One turn moves every row onto another: examples first, then more rows asked:
J_102: [-20.8 -33.7 -26.0 -22.1 -22.6  -9.0   6.3  27.3 -11.8  14.7   7.1 -38.1
  -8.5 -30.1   1.5 -39.6  -2.5  51.2 -11.7   0.6   3.9  -0.3  -5.4  -0.9
  13.4]
J_930: [-52.8  24.4   5.9   2.2   3.1  18.7  29.0  -7.7  -9.5  -3.4  30.1 -24.4
   7.9  -6.0   7.2  11.3  15.2  -2.7  15.2  -7.2 -16.9 -28.2 -10.5  19.0
 -20.9]
J_441: [-19.9  -0.7  -7.7  -7.1   5.8   8.2 -27.4  19.9 -15.2 -17.1  -4.6  23.4
 -15.0  20.6   8.3 -25.8  14.3  -6.7  -1.5  15.0 -25.1  45.9 -50.9   3.8
  10.9]
J_133: [ -2.3 -10.8 -15.5 -18.6   8.1  17.6 -21.4  19.6 -23.7 -14.9  -3.3  22.1
  -1.1  30.6   2.6 -30.0  22.6 -12.9   6.2  15.9 -14.5  34.9 -46.6   7.0
   1.7]
J_89: [ 11.7  25.2  -4.6 -10.4  -7.7   3.0  20.8   8.5 -17.6   8.9 -33.9   2.5
 -11.0 -13.3  50.2 -11.6  12.4  11.1   9.1 -30.9  29.1  14.1 -10.6 -12.9
  -7.4]
J_450: [-47.0  25.1   9.5  12.2  -0.1  17.9  23.9  -3.8 -20.7  -5.6  28.3  -8.6
   4.5 -20.4  -0.5  11.2  19.9 -15.1   9.8  -1.2 -14.0 -25.9   0.1  20.9
 -17.1]
J_79: [  2.1  47.3  14.3 -36.9 -18.6   1.1   0.3 -11.6   4.3 -15.4  -9.1 -13.2
 -22.1  -8.8  29.9 -16.5   7.4  13.3  -1.2 -34.6  12.3  27.6  -1.9  -3.5
  -7.8]
J_907: [ -3.4  -1.0 -16.9 -17.9  14.4  22.5 -15.6  17.9 -21.8 -12.0  -7.5  13.3
 -13.2  33.2  -8.8 -18.1  21.1 -23.8  11.7   0.2 -16.5  37.0 -40.7  12.4
  -6.5]
J_320: [-52.2  24.9   6.7  15.0  -7.3  23.6  17.4   9.9  -8.7 -12.0  31.7   0.1
  11.4 -16.8  19.1  14.6  17.1  -0.2   9.3  -6.7 -19.0 -31.6 -14.9  17.2
 -18.2]
J_385: [-48.5  29.0   0.7   5.0  -3.9  11.5  38.0  -3.3  -7.5  -1.8  30.3 -24.1
   5.8  -9.9  -0.7  11.9  14.0  -3.0   3.9   1.6 -10.5 -25.3   8.7  18.6
 -16.7]
J_376: [ -6.1 -37.6 -31.3 -25.4 -27.1  -4.0   6.5  27.4  -4.3  12.5  -1.6 -25.2
  -7.0 -17.6   2.3 -43.7   4.2  46.0 -18.7   3.8   5.3  -2.4  -0.4   3.3
  20.0]
J_117: [-11.8  44.1 -11.0 -20.2  -2.6 -20.8  -3.1  16.5  -4.1 -18.2 -20.2 -11.1
   7.7   7.6  49.8 -23.7   5.7  24.8  -6.1 -16.8  25.9   6.5   5.1  -3.2
 -23.2]
J_523: [-15.7  -8.4 -18.3 -20.4  18.7  22.4 -16.6  18.4 -18.1 -10.3  -9.4  13.0
 -17.5  32.1   0.5 -22.2  16.3  -6.2  13.5   6.8 -13.8  43.6 -50.5   8.7
   4.3]
J_795: [-19.5 -34.9 -25.1 -19.3 -35.2  -3.1   8.5  22.7  -2.4  -2.4  12.9 -25.9
  -3.0 -34.5   0.1 -37.1  -0.5  44.3 -20.2   7.5   8.6   3.0   3.8   1.3
  20.1]
J_524: [-11.6 -33.6  -7.1  -9.6 -33.2  -8.5   7.7  32.2  -8.1   5.7  15.4 -26.6
  -3.5 -46.3   4.8 -36.4  -5.3  43.7 -22.1  -0.6   2.3   4.1 -18.9  -2.3
   9.6]

J_133 turns into J_795
J_907 turns into J_376
Now these:
J_79 turns into J_89
J_441 turns into J_524
J_930 turns into J_523

